In the data rows, the value 128 means zero.
Here is a table of points, one per row:
[168 134 102 133 127  89 146 112 134 149 142  65]
[173 120 144 142 145 118 127 140  85 141 171 126]
[ 77 115 194 146 181 158 110 116 107 108 107 170]
[123 174 164 118 137 134  58 106 210 111 184  97]
[ 78 125 111 153 171 188  60 114 176  80 166 150]
[148 131 125 157 110  73 139 134  98 144 162  96]
[159 132 135 153 157  95  98 152 123 136 181  89]
[ 67  95 202 154 174 161 134 191 146 116  51 185]
[104 157 103 100  79 118 116 100 126 129 113 115]
[146 166 114  99 120  82 132 120 119 113 134 160]
[ 94 167 159  96 114 112  75 146 101 155  92 137]
[116 114 145  83  89 145 134  69 128 159  94  96]
[124 228 117 153  83 106  85 157 120 114 144 128]
[111 146 133 143 153 124 147 110  83 120 133 138]
[ 74 113 159 103 150 146  92  94 133 172 140 171]
[180 117  56 120 146 188 131 123 214 104  87  85]
[171 127 146  85 137 109 135  80 104 128 122 141]
[148 106  88 177  82 130 169 130 168 143 104  69]
[140 121 141 142 104  55 138 103 113 170 157  97]
[101 128 168 120 146 131  84  80 100 154 143 155]
[125 180 105 129 152  77  80 148  74 122 153 147]
[ 82 118 151 159 170 146 155  97  91  85  80 125]
[ 99 164  83 117 154  80  99 142  87 124 159 115]
[109 142  90 106  74 124 169 144 134 133 101 123]
[146 179 186 105 118  87 107 160 101 159 129 150]
[189 111 129 149 143 103 135 145  79 128 173  98]
[153  99 188 148 113 101 123 141 140 188 144 126]
[121 141 107 118  99 129 140 106 131 107 126 138]
[130 138 142 146 119  91 130 112 102 158 153 107]
[153 104 149 148 159 118  89 160 122 159 138 102]
[138 121 111 128 143 180 120 141 100  94 151 138]
[177 128  82 110 108 181 155 141 198 112  84  84]
[ 95 110 157 147 143 149  98  75 121 170 131 153]
[165 104 141 142 125  88 137 139  82 152 157 122]
[ 90 114  92 118 171 178 123 142 180  73 134 147]
[110 123 144 105 131 124 141  64 102 124  97 144]
[186 123 132 146 129 103 111 175  64 146 135 146]
[120 118  67 101 103 161 190 176 154  91  96 148]
[126 167 177 101 112  97  80 139  95 165  99 127]
[140 105 124 131 171 172 170 140 100  66 110 186]
[126  70 187 174  95  98 122 123 153 204 130 135]
[125 152 135 130  82 123 119 101 151 130 144 105]
[ 94 127 116 152 165 148 156  63 100 100 124 132]
[ 91 137  54  98  76 127 168 150 147  84  90 134]
[145 102  77 127 162 191 159 125 102  82 144 195]
[ 89 138 117 149 158 154 153  39  88  97 112  78]
[178 120 107 121 128  98 172 168  99 130 148 107]
[ 96 162 181 139 170 158  91 117 211  88 148  60]
[181 133  67 128 118 186 100 107 228 126  97  61]
[117 136 106 115  97 138 133  98 131 116 112 132]
[ 95 109 112 145 161 171  88 121 158  79 151 155]
[135 135  78 116 125 151 157 146 105 100 153 169]
[113 133 149 101  82 133 139  83 132 152 113 119]
Along one direction, these points spread out more than along any other. For each point below, how far along it does it lie, from 0 to 9? The average falls between 4 and 5, and the first point above lies past it.
[149 151 161  67 121 141 135 124 208 175 125 153] 4
[109 169  93 119 161  71 105 130  94 119 170 112] 6
[ 97  98 160 133 161 156  94  93 108 141 151 151] 5
[120 146 143  95  66 117 167 119 127 120 122 119] 5
[138 117 180 168  77  87 109 134 140 187 126 137] 7
[110 118  74 100  97 146 200 176 141  84 101 143] 2
[141  87 138 169 174 117 111 164 130 151 173 111] 5
[150 131  90 103  80 100 178 165 157  91 109 169] 3
[143 106 119  81 128 141 149 132 112 127 140 148] 4
[148 100 148 176 101 119 134 134 172 187  97 107] 5
[ 64 102 185 133 154 128 141 196 166 127  60 188] 4
[186 148 117 147 132  91 109 164  74 129 179 126] 7
[152  94  83  91 139 169 174 173  92  99 118 138] 3
[122 129 122  86  87 111 136 104 152 164 130 116] 5
[ 98  89 170 146 199 179 143 222 152  92  60 183] 2
[164  89 101 193  94 132 130  97 155 150 130  56] 4
